0: [6 4 4 7 4 3 4 3 4 4 4 3 6 4 4 6 3]
1: [5 3 5 4 5 3 3 4 3 5 7 7 7 3 5 4 5]
2: [4 4 9 4 3 3 9 9 4 4 4 4 4 4 3 4 9]
3: [6 4 4 2 2 2 8 6 6 8 8 6 6 6 1 5 3]
4: [4 5 4 4 3 4 4 4 5 6 5 4 4 4 4 4 4]
5: [4 4 3 4 4 4 4 4 4 4 4 4 3 5 3 4 4]
6: [3 3 4 6 6 1 7 6 3 1 3 9 6 5 2 3 3]
7: [4 4 3 6 4 4 5 4 4 5 4 4 5 4 4 4 4]
8: [5 6 4 5 4 6 3 3 2 5 4 4 2 3 3 4 6]
9: [5 4 3 4 8 7 4 4 4 4 4 3 4 3 3 7 5]
10: [4 6 3 6 3 6 6 4 3 3 2 6 3 5 4 4 4]
11: [3 2 5 7 9 3 6 9 6 4 5 3 4 9 2 6 9]
12: [6 9 4 5 5 4 4 3 7 4 9 3 4 9 3 6 4]
13: [3 3 4 5 5 5 7 4 3 4 5 7 7 3 4 4 5]
14: [5 3 4 4 6 8 3 4 3 3 4 5 4 4 3 6 4]
15: [5 3 2 5 4 7 4 5 6 4 5 4 4 5 6 4 2]
16: [4 4 4 5 3 5 4 4 4 4 5 4 3 4 4 4 4]
17: [4 4 7 4 3 4 5 4 4 4 3 6 5 3 5 4 3]
18: [5 5 4 5 8 7 4 4 5 3 4 3 4 2 1 4 3]
19: [4 3 5 5 3 3 9 9 4 5 3 9 7 4 4 3 3]
20: [3 5 8 4 6 5 4 1 6 2 7 4 7 1 8 4 5]
21: [3 2 2 4 5 6 5 5 4 4 3 4 5 3 5 6 4]
22: [5 2 2 6 5 8 2 3 3 3 4 2 2 5 4 9 4]
23: [2 2 2 6 1 3 4 7 3 5 6 1 1 4 4 4 3]
24: [4 4 4 5 6 5 4 4 4 5 4 5 4 4 4 4 4]
25: [3 9 4 4 4 4 4 4 9 6 3 5 4 9 5 4 4]
26: [4 9 4 3 2 5 4 2 9 9 3 4 3 9 5 2 3]
27: [4 2 4 4 3 4 3 4 4 5 6 5 7 3 5 4 5]
28: [5 3 4 6 3 3 5 2 1 4 3 4 4 4 5 4 2]
29: [4 5 5 6 4 5 4 4 4 4 4 4 4 4 4 6 4]
30: [4 4 4 5 3 3 7 4 4 4 4 8 7 4 4 4 4]
31: [4 2 5 3 2 5 5 5 6 3 6 2 4 3 7 3 4]
32: [2 3 4 5 8 7 3 4 6 4 6 3 4 4 4 9 4]
33: [3 9 4 4 9 5 4 4 5 3 3 3 3 9 4 5 9]
34: [4 4 5 4 6 4 4 4 5 5 4 5 5 4 4 4 4]
35: [2 4 5 4 3 4 9 8 4 5 6 9 7 4 4 3 5]
36: [3 3 4 6 4 4 7 4 4 4 4 5 4 4 4 5 3]
37: [4 3 4 4 5 5 4 4 4 5 4 4 4 3 3 3 3]
38: [4 5 3 5 5 7 1 3 5 3 2 4 4 3 4 6 5]
39: [6 4 5 4 4 4 3 4 4 4 4 4 6 4 5 4 4]
40: [8 4 7 4 7 3 3 4 3 4 4 3 4 4 7 4 4]
41: [4 4 4 4 3 4 5 4 4 4 6 5 6 4 4 4 4]
42: [4 4 3 6 4 4 7 4 4 4 4 6 6 3 4 4 5]
43: [3 5 5 7 4 3 8 3 3 5 5 7 5 5 4 6 3]
44: [4 4 4 5 4 4 7 4 3 4 4 5 4 4 4 5 4]
45: [3 5 4 4 8 5 4 5 3 3 5 3 4 4 6 5 3]
46: [5 4 4 3 3 4 4 3 4 3 4 5 3 4 4 4 4]
47: [4 3 3 4 5 3 3 5 3 8 3 5 7 2 5 4 4]
48: [4 4 4 4 3 4 9 8 4 4 4 9 9 4 4 3 4]
49: [1 4 7 8 4 5 5 3 3 4 5 6 5 3 4 5 3]
50: [3 9 4 4 5 3 4 3 4 3 9 4 9 9 3 6 5]
51: [4 4 4 4 4 4 3 4 4 6 4 6 5 4 6 4 4]
52: [4 4 4 5 4 4 4 4 4 4 6 5 5 4 4 4 4]
53: [9 4 9 4 4 5 2 5 5 9 5 2 4 3 9 5 5]
54: [4 4 4 5 4 3 5 4 4 4 6 5 4 3 4 5 3]
55: [5 5 4 5 4 4 3 4 5 4 4 4 4 5 2 4 4]
56: [4 9 5 5 3 3 5 5 3 3 9 4 9 9 4 5 4]
57: [5 5 4 5 6 7 4 4 4 4 5 3 3 4 5 6 4]
58: [4 4 4 5 4 5 4 5 3 4 5 4 4 4 4 4 4]
59: [3 3 4 4 3 5 4 4 4 4 4 4 3 5 3 5 4]
60: [6 4 5 3 4 4 3 4 5 7 0 5 6 6 4 3 4]
61: [5 5 6 2 3 6 5 3 6 9 5 3 5 3 4 4 6]
62: [4 4 4 5 4 5 4 4 4 4 6 4 4 4 4 4 4]
63: [6 3 4 4 5 6 5 4 4 3 5 4 3 2 5 6 5]
64: [4 5 4 4 3 4 3 4 4 8 5 4 4 4 6 4 4]
65: [4 4 4 4 4 5 4 4 4 6 6 4 4 3 4 4 4]
66: [4 4 4 5 3 4 6 3 5 4 5 4 3 3 4 6 4]
67: [5 4 3 4 3 2 3 5 4 6 6 5 3 4 5 3 4]
68: [5 4 5 4 7 7 4 4 3 4 4 6 0 4 7 5 3]
69: [3 5 5 4 4 5 3 3 4 6 5 5 3 5 6 6 4]
70: [3 4 4 5 8 7 5 6 2 5 3 3 3 2 4 8 4]
71: [6 3 6 4 4 3 3 4 3 3 4 4 6 4 5 4 4]
72: [4 3 5 4 2 3 6 4 4 6 5 5 6 3 2 3 3]
73: [5 4 3 5 6 6 3 5 4 5 4 1 4 4 3 7 4]
74: [5 2 5 6 1 4 3 2 6 4 5 5 3 0 4 5 3]
75: [5 3 4 3 6 2 3 5 2 6 3 8 4 3 5 4 2]
76: [4 4 4 4 5 5 4 4 4 4 4 3 4 4 4 4 4]
77: [4 3 5 4 4 4 6 6 4 4 5 4 4 4 5 3 5]
78: [4 9 4 4 3 3 4 4 9 4 4 4 5 9 4 4 9]
79: [3 6 6 4 5 5 6 3 2 0 5 7 8 3 4 5 6]
80: [4 5 3 6 3 5 2 4 4 4 4 5 4 3 5 6 5]
81: [5 4 6 1 3 4 5 5 1 5 4 3 3 2 7 4 3]
82: [4 3 4 5 4 5 6 4 4 4 4 4 4 4 4 5 4]
83: [4 3 4 6 4 5 6 3 4 4 4 4 3 4 4 6 4]
84: [4 4 4 6 4 4 5 4 4 4 6 5 3 4 4 4 4]
85: [3 2 9 0 3 5 9 9 3 3 4 6 3 6 5 4 9]
86: [5 3 4 6 4 3 6 4 4 4 4 6 5 4 4 4 4]
87: [4 4 4 6 3 5 6 3 4 4 4 5 4 3 4 4 4]
88: [4 4 4 5 4 4 7 3 4 3 4 8 7 4 7 4 4]
89: [5 8 4 4 4 3 3 4 9 4 4 3 4 9 4 4 7]
90: [4 4 4 5 6 6 4 4 4 4 4 4 4 4 4 6 4]
91: [4 4 4 5 4 4 6 4 4 4 4 6 5 4 4 4 4]
92: [4 3 4 5 4 3 4 4 5 4 4 4 3 4 4 4 4]
93: [4 2 7 4 3 4 9 3 5 2 4 9 8 2 5 5 3]
94: [6 4 6 4 6 6 4 4 4 3 6 1 4 2 5 4 4]
95: [3 4 5 5 3 4 4 3 3 4 5 3 4 3 3 4 4]
96: [4 3 6 4 4 4 4 5 4 3 3 6 5 4 6 4 4]
97: [4 9 4 4 4 3 4 4 4 4 9 3 9 9 4 4 4]
98: [4 4 4 5 6 7 3 4 4 4 4 3 4 3 3 7 4]
99: [4 4 9 4 4 4 4 4 4 4 4 9 9 3 9 4 4]
100: [7 4 3 4 6 5 3 4 3 5 4 4 4 4 4 6 4]
101: [2 4 5 1 5 5 4 3 3 4 3 3 5 5 4 3 3]
102: [6 4 4 5 8 4 4 4 6 8 4 3 4 3 4 4 4]
103: [4 1 5 5 3 4 5 5 4 3 4 6 5 5 6 4 4]
104: [5 6 4 5 4 6 2 5 2 6 2 5 3 8 6 5 3]
105: [4 4 4 5 6 7 4 4 4 4 4 4 3 4 4 6 3]
106: [4 4 3 6 9 4 6 5 4 4 2 4 2 4 5 4 3]
107: [4 8 4 4 4 4 4 4 9 4 4 3 4 9 4 4 9]
108: [4 3 6 5 2 2 7 4 4 3 4 5 6 4 5 4 6]
109: [3 5 4 6 4 3 4 4 4 4 6 7 6 3 4 3 4]
110: [4 2 8 7 4 3 5 3 6 5 6 7 4 6 7 6 2]
111: [4 4 4 4 3 5 7 5 4 4 5 2 4 3 5 5 5]
112: [3 4 4 4 4 3 7 4 4 4 6 8 8 4 4 4 4]
113: [6 4 4 5 4 5 3 4 5 4 3 5 3 4 3 6 3]
114: [5 4 2 4 4 2 4 5 4 3 5 4 5 4 2 4 1]
115: [5 2 2 4 2 3 8 6 4 3 5 9 5 4 5 5 3]
116: [4 3 4 5 6 6 4 4 4 4 4 3 3 3 4 6 3]
117: [3 9 2 4 4 5 4 9 4 3 3 4 4 9 4 4 9]
118: [8 4 6 4 4 4 3 4 4 8 4 4 3 4 6 3 4]
119: [4 4 5 3 5 3 4 5 5 6 5 2 4 3 4 5 3]
120: [6 4 4 6 3 4 4 4 4 4 4 4 5 4 4 5 4]
121: [4 4 3 5 3 4 5 4 4 5 5 4 4 4 3 4 4]
122: [1 2 8 7 9 6 2 5 2 6 1 4 4 3 7 6 4]
123: [4 5 4 4 3 5 8 3 4 5 4 9 8 4 7 3 4]
124: [6 3 2 4 3 2 6 4 3 4 1 4 3 4 3 4 4]
125: [7 2 7 3 3 2 3 6 4 8 5 5 4 4 6 3 4]
126: [4 3 5 7 4 8 1 2 4 6 6 2 3 3 7 5 2]
127: [4 4 5 4 3 4 3 5 5 4 4 4 3 4 4 4 5]
128: [3 4 1 4 1 3 6 4 6 4 4 4 6 1 5 3 4]
129: [5 4 4 4 4 3 4 4 5 4 4 3 4 5 4 5 4]
130: [5 4 4 5 3 5 5 4 4 4 3 3 3 3 4 4 4]
131: [4 4 9 4 1 3 9 9 4 4 5 3 5 4 5 4 9]
132: [4 9 3 4 4 4 4 4 9 9 3 3 4 9 5 3 3]
133: [6 4 5 6 3 4 5 3 3 4 4 4 4 4 4 5 3]
134: [4 4 4 4 3 3 7 6 4 4 4 9 6 4 4 5 4]
135: [4 4 4 4 5 3 4 4 4 6 5 4 4 4 4 4 4]
136: [4 4 9 4 3 3 9 9 5 4 4 3 4 4 3 4 9]
137: [4 4 4 4 4 3 4 4 3 5 4 6 5 3 5 3 3]
138: [4 3 4 4 5 4 3 4 4 3 4 4 4 4 4 4 5]
139: [4 9 4 4 4 4 4 4 9 5 4 4 4 9 4 4 4]
140: [6 3 4 5 8 6 3 6 3 4 5 0 4 2 6 5 3]
141: [4 4 3 4 4 5 4 3 4 5 4 3 4 3 4 4 5]
142: [5 4 4 4 3 4 4 4 4 4 5 4 6 3 4 4 4]
143: [4 4 5 5 5 4 2 4 4 7 5 4 6 5 3 6 4]
144: [5 3 5 5 3 5 5 6 4 4 5 5 4 4 2 4 4]
145: [4 4 4 4 5 5 4 4 5 4 4 4 4 5 4 3 4]
146: [3 2 3 3 4 5 4 3 5 6 6 5 3 4 6 5 5]
147: [4 3 4 4 4 4 6 5 3 4 5 3 4 4 5 3 5]
148: [6 5 4 4 4 4 6 2 6 9 3 9 9 4 8 3 5]
149: [5 4 5 4 3 5 5 4 5 4 4 4 3 3 4 4 4]
150: [5 5 4 5 5 5 4 4 4 3 5 4 3 3 3 6 4]
151: [4 4 4 4 5 3 3 3 4 9 5 9 9 3 9 4 3]
152: [4 4 4 5 8 8 3 4 3 4 4 4 3 3 4 6 4]
153: [2 5 4 7 7 3 5 5 3 5 7 5 3 4 0 2 4]
154: [4 4 4 4 6 8 3 4 4 4 4 4 3 4 4 6 4]
155: [5 4 4 4 4 4 7 4 4 4 7 8 7 4 4 4 4]
156: [4 9 4 4 4 4 4 4 9 4 4 4 4 9 4 4 9]
157: [5 3 3 2 4 4 8 7 5 5 4 9 9 5 3 4 4]
158: [4 4 4 4 4 4 5 4 4 4 3 4 4 4 5 5 3]
159: [4 4 4 4 7 5 4 4 5 4 4 3 4 6 4 4 4]
160: [6 5 4 6 5 5 4 4 4 4 5 2 2 4 5 5 3]
161: [5 4 4 6 6 7 4 4 3 4 4 3 4 3 4 6 4]
162: [4 9 4 4 4 3 4 4 9 4 4 4 4 9 4 4 8]
163: [2 5 6 5 7 6 4 4 4 4 5 4 3 4 4 8 3]
164: [4 4 3 4 4 4 6 4 4 4 4 6 6 4 6 4 4]
165: [5 9 4 4 5 5 5 5 9 4 5 5 2 9 3 4 9]
166: [5 4 5 5 6 7 4 5 4 4 2 1 3 4 4 7 5]
167: [2 4 3 6 3 6 6 3 6 2 5 4 4 5 2 5 4]
168: [4 5 4 5 6 6 5 4 3 4 4 3 4 3 4 6 4]
169: [4 3 6 6 4 4 4 3 4 3 5 6 5 5 3 5 3]
170: [6 1 8 1 6 1 4 4 4 7 5 4 6 4 8 1 7]
171: [4 4 3 5 3 4 6 4 4 4 4 5 5 3 4 3 5]
172: [4 4 4 4 4 4 5 3 5 4 4 3 4 4 4 5 5]
173: [4 4 4 4 3 4 4 4 4 3 4 5 4 4 5 4 4]
174: [4 4 5 4 4 4 5 5 4 4 4 4 4 4 5 4 4]
175: [4 5 4 4 6 4 4 4 6 5 4 4 4 4 4 4 4]
176: [6 2 2 3 5 6 4 3 4 3 3 3 3 3 3 5 4]
177: [8 4 6 4 7 4 4 4 4 7 4 4 4 3 4 4 4]
178: [5 2 5 3 4 5 3 3 5 6 6 3 4 5 7 4 3]
179: [5 5 4 4 6 5 4 5 5 4 4 4 3 4 2 5 4]
180: [3 5 4 5 5 5 7 5 4 4 4 4 4 5 5 3 2]
181: [5 4 4 4 5 6 3 4 5 3 4 3 4 4 5 6 3]
182: [5 3 4 4 3 5 4 4 3 5 5 4 4 3 4 5 4]
183: [4 4 4 6 4 3 7 4 4 4 4 5 4 4 4 5 4]
184: [6 4 4 4 3 4 4 4 3 4 4 6 6 5 5 4 4]
185: [4 3 3 4 5 7 6 4 4 4 4 4 4 4 4 7 4]
186: [4 4 4 4 7 7 4 4 4 4 4 3 4 4 4 5 4]
187: [8 3 6 5 8 4 3 4 4 6 4 3 4 4 4 4 4]
188: [4 3 4 7 3 4 5 4 4 1 4 5 4 4 4 4 4]
189: [5 4 3 5 4 3 4 4 4 6 6 6 6 4 5 4 3]
190: [5 4 3 4 4 4 5 3 5 5 6 4 3 5 4 4 3]
191: [3 9 3 3 9 4 5 5 4 9 4 5 4 9 5 4 5]
192: [7 4 5 4 7 4 2 4 5 4 4 4 3 5 4 5 4]
193: [5 5 3 5 4 6 3 4 3 4 3 3 3 5 4 6 4]
194: [4 4 4 4 6 6 4 4 3 4 4 4 3 3 4 5 3]
195: [5 5 3 3 2 4 5 4 5 4 7 8 2 4 3 2 5]
196: [6 9 0 2 3 4 2 4 9 8 5 1 4 9 3 4 4]
197: [7 4 6 4 3 4 4 4 4 7 4 4 4 4 6 4 4]
198: [6 4 4 3 5 5 4 4 3 5 4 4 4 5 4 5 3]
199: [4 4 4 4 4 4 7 4 5 4 6 8 7 4 4 4 4]
200: [2 3 4 6 1 2 1 3 3 4 2 6 8 4 4 5 1]
201: [3 4 4 4 3 7 3 7 4 5 5 3 5 5 4 4 3]
202: [8 5 2 5 3 5 6 3 4 2 3 4 4 4 4 4 4]
203: [5 5 4 4 5 4 4 5 4 4 4 4 3 3 4 5 4]
204: [4 3 4 4 5 3 7 4 4 4 7 7 7 4 4 3 4]
205: [4 9 3 3 4 3 4 4 9 4 4 4 4 9 4 4 9]
206: [5 4 4 3 5 5 3 4 3 5 5 4 3 2 6 4 3]
207: [4 4 4 3 4 4 4 4 4 6 7 6 6 4 5 4 5]
208: [5 5 5 5 7 6 4 5 3 5 5 4 4 5 3 7 4]
209: [3 3 5 4 6 6 3 4 3 3 6 2 3 2 3 4 4]
210: [5 5 3 4 7 7 2 4 3 5 5 4 5 3 4 5 3]
211: [4 9 4 4 9 4 4 4 4 4 4 4 9 9 4 4 4]
212: [4 5 4 6 7 7 4 4 5 5 5 4 4 4 4 8 5]
213: [5 3 4 5 5 3 4 5 4 4 4 4 4 3 3 3 3]
214: [4 4 4 4 4 3 7 4 4 4 4 8 7 4 6 4 3]
215: [3 5 5 3 5 3 5 4 4 5 3 2 5 4 4 3 3]
216: [5 4 4 4 6 5 4 4 4 4 4 3 4 4 4 5 4]
217: [4 4 4 6 3 4 6 4 4 4 4 7 7 4 4 4 4]
218: [4 4 4 4 5 5 4 4 4 4 5 3 4 4 4 5 4]
219: [4 4 3 5 4 4 5 4 4 4 4 4 4 4 4 5 4]
220: [1 5 2 4 2 4 4 4 4 6 8 4 3 5 4 8 3]
221: [4 4 4 5 7 7 3 4 4 4 4 3 3 4 4 7 4]
222: [4 5 5 7 5 4 3 5 2 5 5 5 5 2 7 4 5]
223: [4 5 4 4 4 3 3 4 4 6 6 5 4 3 4 3 4]
224: [7 4 4 4 7 4 3 4 5 8 3 4 3 4 6 4 4]
225: [5 5 4 4 5 4 4 4 3 3 6 3 4 3 4 6 3]
226: [6 4 7 4 4 4 3 4 4 6 4 4 3 4 6 4 4]
227: [3 3 6 5 5 5 6 2 5 9 4 6 9 3 7 3 3]
228: [5 4 7 4 4 3 3 4 3 4 4 4 6 4 7 5 3]
229: [4 4 4 5 4 5 4 4 4 4 5 4 4 4 4 5 4]
230: [8 4 6 4 4 3 4 3 3 6 3 3 4 4 7 4 4]
231: [3 4 4 5 4 3 5 3 4 5 3 5 5 3 3 4 5]
232: [4 4 4 5 8 8 4 4 4 4 4 4 3 4 4 7 4]
233: [4 4 4 5 4 4 5 4 4 4 6 6 3 4 4 4 4]
234: [5 4 6 4 3 3 4 5 5 3 7 4 5 5 3 4 5]
235: [4 4 4 5 4 6 3 5 3 6 4 5 2 4 4 7 5]
236: [4 4 5 4 3 4 4 4 4 6 6 7 6 4 4 4 4]
237: [5 5 4 4 4 3 5 4 4 4 7 8 6 5 2 4 3]
238: [3 3 6 3 4 8 5 4 2 1 3 6 6 3 2 5 5]
239: [4 3 3 4 7 6 4 4 3 3 5 4 3 5 4 6 4]
240: [7 4 6 4 3 3 3 4 4 4 4 3 6 4 7 3 4]
241: [4 4 4 5 7 6 3 4 4 4 4 3 4 4 4 6 4]
242: [6 2 3 6 4 5 3 9 9 6 4 3 3 9 6 3 9]
243: [4 4 4 6 4 3 5 4 4 4 4 6 7 3 4 3 4]
244: [4 5 4 4 3 4 4 4 4 4 6 3 5 3 4 4 4]

[9 4 8 4 7 3 4 3 4 4 4 3 4 3 7 4 3] 40 230
[4 4 4 4 3 4 3 4 4 6 6 6 6 4 4 3 3] 236 189
[4 4 6 4 4 4 6 4 4 4 4 6 6 4 4 4 4] 91 17
[4 4 3 4 4 4 4 3 4 4 4 6 4 4 5 5 4] 173 219
[4 4 4 6 4 4 3 4 4 5 6 5 6 3 4 4 3] 52 189
[7 4 3 5 6 5 7 7 4 5 3 9 8 5 5 5 3] 157 134
[4 5 4 4 4 4 4 4 6 6 4 4 4 4 5 4 4] 4 175
[5 3 5 5 2 3 4 3 4 9 4 9 9 4 9 4 4] 151 148
[5 4 5 6 4 5 6 5 4 6 4 3 4 4 4 5 4] 82 7
[1 7 4 4 5 4 4 4 3 5 4 7 7 2 6 2 6] 109 137
[4 9 4 4 4 4 4 9 4 4 4 4 4 9 4 4 9] 117 156
[4 3 3 0 2 1 5 5 7 3 4 6 2 4 3 3 3] 46 195
[4 9 4 3 4 4 4 4 9 5 4 4 4 9 4 4 4] 139 25
[3 4 3 5 1 3 2 3 1 4 2 5 7 4 4 6 5] 200 80
[9 4 9 4 4 4 3 4 4 9 4 3 4 4 9 4 4] 53 118
[4 4 4 5 4 4 4 4 4 4 6 6 6 4 4 4 4] 52 41
[2 5 5 4 6 7 5 3 2 7 4 4 2 2 4 6 1] 194 105
[4 5 5 3 4 6 2 3 4 5 4 4 3 5 7 4 3] 69 206
[8 4 6 3 4 4 5 7 4 4 5 4 6 4 8 4 5] 240 39
[5 5 4 4 9 7 5 3 5 2 3 3 4 4 5 3 5] 186 159
[9 5 9 4 3 4 4 4 3 9 4 3 4 4 9 4 4] 53 118
[2 3 5 3 3 4 5 2 3 5 9 6 6 3 5 2 6] 207 27
[6 3 4 3 4 3 3 6 5 5 2 4 6 3 6 4 4] 39 240
[4 5 4 4 7 3 4 4 7 5 4 4 3 4 4 4 4] 175 34
[5 4 6 5 3 2 6 5 4 4 6 6 4 5 6 1 3] 77 233
[4 3 4 6 4 3 4 4 4 9 4 9 9 4 9 4 3] 151 148
[5 3 3 6 3 3 7 5 3 5 4 6 6 5 4 3 2] 86 217
[4 4 4 6 4 6 6 4 4 4 4 4 4 4 3 5 4] 82 83
[5 3 4 5 3 4 4 4 3 4 6 6 5 4 4 4 4] 52 41
[4 4 4 7 4 4 5 5 4 4 6 6 4 3 4 4 4] 84 233
[8 4 6 4 6 4 4 4 4 6 4 3 3 4 4 4 4] 177 187
[8 4 7 4 7 4 3 4 4 4 4 4 4 4 7 4 4] 40 187
[3 4 4 4 3 3 4 9 9 4 4 4 4 9 4 4 9] 242 107
[0 5 4 6 5 3 5 5 2 3 9 7 6 4 4 4 3] 109 112
[6 4 4 4 4 4 4 4 4 4 4 6 7 4 6 4 4] 184 39
[3 5 3 4 5 2 7 3 4 4 6 8 7 5 3 5 4] 112 199
[4 4 4 5 5 6 4 4 4 4 4 3 4 4 4 6 4] 90 218
[4 4 9 4 4 3 9 9 4 4 4 9 3 4 4 4 4] 19 35
[7 1 4 3 7 3 7 3 3 7 2 3 5 3 2 3 8] 177 187
[7 4 4 4 7 4 3 4 4 7 4 4 4 4 7 4 4] 224 177
[4 9 4 4 3 4 3 4 4 4 9 3 9 9 4 4 4] 97 56
[4 9 3 4 4 3 4 9 4 3 3 4 3 9 4 5 9] 117 205
[4 5 7 4 2 4 8 2 6 1 6 7 8 2 3 3 4] 93 199
[5 5 4 5 3 5 4 5 4 6 6 3 4 3 5 5 3] 65 4
[4 4 9 4 4 4 3 4 4 4 4 9 9 4 9 4 4] 99 228
[5 4 4 4 4 4 9 8 4 4 4 9 9 4 4 4 4] 48 157
[4 9 3 4 4 4 3 9 3 4 4 4 2 9 3 4 9] 117 165
[4 8 4 4 4 4 4 4 9 4 4 3 4 9 4 4 9] 107 156
[3 2 5 5 5 8 6 4 2 5 5 6 5 3 5 7 6] 185 13
[6 4 5 5 4 4 4 4 3 7 7 3 4 2 5 4 4] 65 182
[7 4 7 3 7 4 3 3 4 8 5 4 3 5 4 3 4] 177 187
[4 9 4 4 5 3 4 4 9 9 5 4 5 9 4 4 4] 132 25
[4 9 6 3 4 2 4 5 9 9 4 4 3 3 9 6 3] 64 132
[4 4 4 4 6 6 3 4 4 4 6 4 5 5 5 5 4] 218 90
[4 3 4 3 3 4 4 9 9 5 3 5 4 9 3 4 9] 242 107
[4 4 4 4 3 4 4 3 5 9 4 9 9 3 9 4 4] 151 148
[4 4 4 4 6 5 4 3 3 4 4 4 3 4 4 5 3] 194 216
[4 4 4 4 4 3 5 5 4 4 4 4 4 4 4 4 4] 174 219
[4 9 2 5 6 5 3 6 7 5 6 4 4 9 1 3 2] 139 12
[5 4 4 4 9 2 4 9 5 2 2 5 4 9 4 6 9] 11 33
[9 4 9 4 4 4 4 4 3 9 4 4 4 3 9 4 4] 53 118
[3 3 4 4 4 5 4 4 6 9 5 9 9 4 9 4 4] 151 148
[4 4 4 6 4 4 6 4 4 4 4 6 5 4 3 4 4] 91 86
[4 4 3 4 4 4 5 4 3 4 6 5 6 3 5 3 4] 41 52
[5 5 4 5 3 7 3 3 5 4 2 3 5 5 3 7 3] 193 113
[8 4 8 4 7 3 4 4 4 4 3 3 4 3 7 4 5] 40 230
[4 4 4 6 4 4 4 4 4 4 6 6 6 4 4 4 4] 52 109
[8 3 8 4 7 4 4 4 4 3 3 4 3 5 6 4 5] 40 192
[5 5 3 4 7 4 4 4 7 6 4 3 4 4 3 4 4] 175 102
[4 4 4 4 7 6 5 5 4 4 4 3 4 4 4 5 4] 186 216
[9 3 8 5 6 4 3 5 4 4 3 4 4 4 7 4 4] 40 230
[7 2 5 5 3 4 3 4 4 2 4 3 6 3 5 4 3] 71 39
[3 3 2 7 4 6 5 4 7 6 6 4 3 5 4 6 1] 15 190
[4 3 4 4 3 4 8 7 4 3 4 9 8 4 5 4 4] 48 134
[4 3 5 4 4 3 4 4 4 6 5 3 3 5 5 5 4] 135 129
[6 4 4 6 4 3 4 4 4 4 4 4 4 4 4 5 4] 120 133
[9 4 9 3 3 4 5 4 3 9 5 3 3 4 9 4 4] 53 118
[5 4 3 4 3 6 3 2 3 2 4 4 2 5 5 7 4] 193 181
[4 5 4 4 6 4 4 4 8 7 4 3 4 4 5 3 3] 175 102
[2 4 4 5 3 4 4 3 6 4 5 6 5 5 3 7 2] 169 54
[5 5 9 4 4 5 3 5 4 3 6 9 9 4 9 4 4] 99 228
[4 5 1 3 4 1 4 3 3 5 6 4 2 5 6 5 7] 67 135
[6 4 7 4 3 3 4 3 4 3 4 3 7 4 7 4 4] 240 228
[4 5 4 5 6 4 4 4 5 5 3 3 4 4 4 4 4] 175 76
[6 5 4 5 4 4 4 5 5 4 4 3 5 3 4 5 3] 120 203
[4 9 4 4 4 4 4 4 9 6 4 3 4 9 4 4 4] 139 25
[5 4 5 3 5 6 3 5 5 3 4 3 4 4 5 5 4] 181 216
[3 4 6 4 3 3 6 4 3 4 4 6 5 2 7 3 4] 17 137
[5 4 4 4 4 5 6 4 4 3 4 4 4 4 3 6 4] 82 219
[3 3 4 5 6 9 2 5 6 3 3 4 4 3 3 4 4] 154 186
[6 4 5 4 4 3 4 4 3 6 4 4 4 4 6 4 4] 197 226
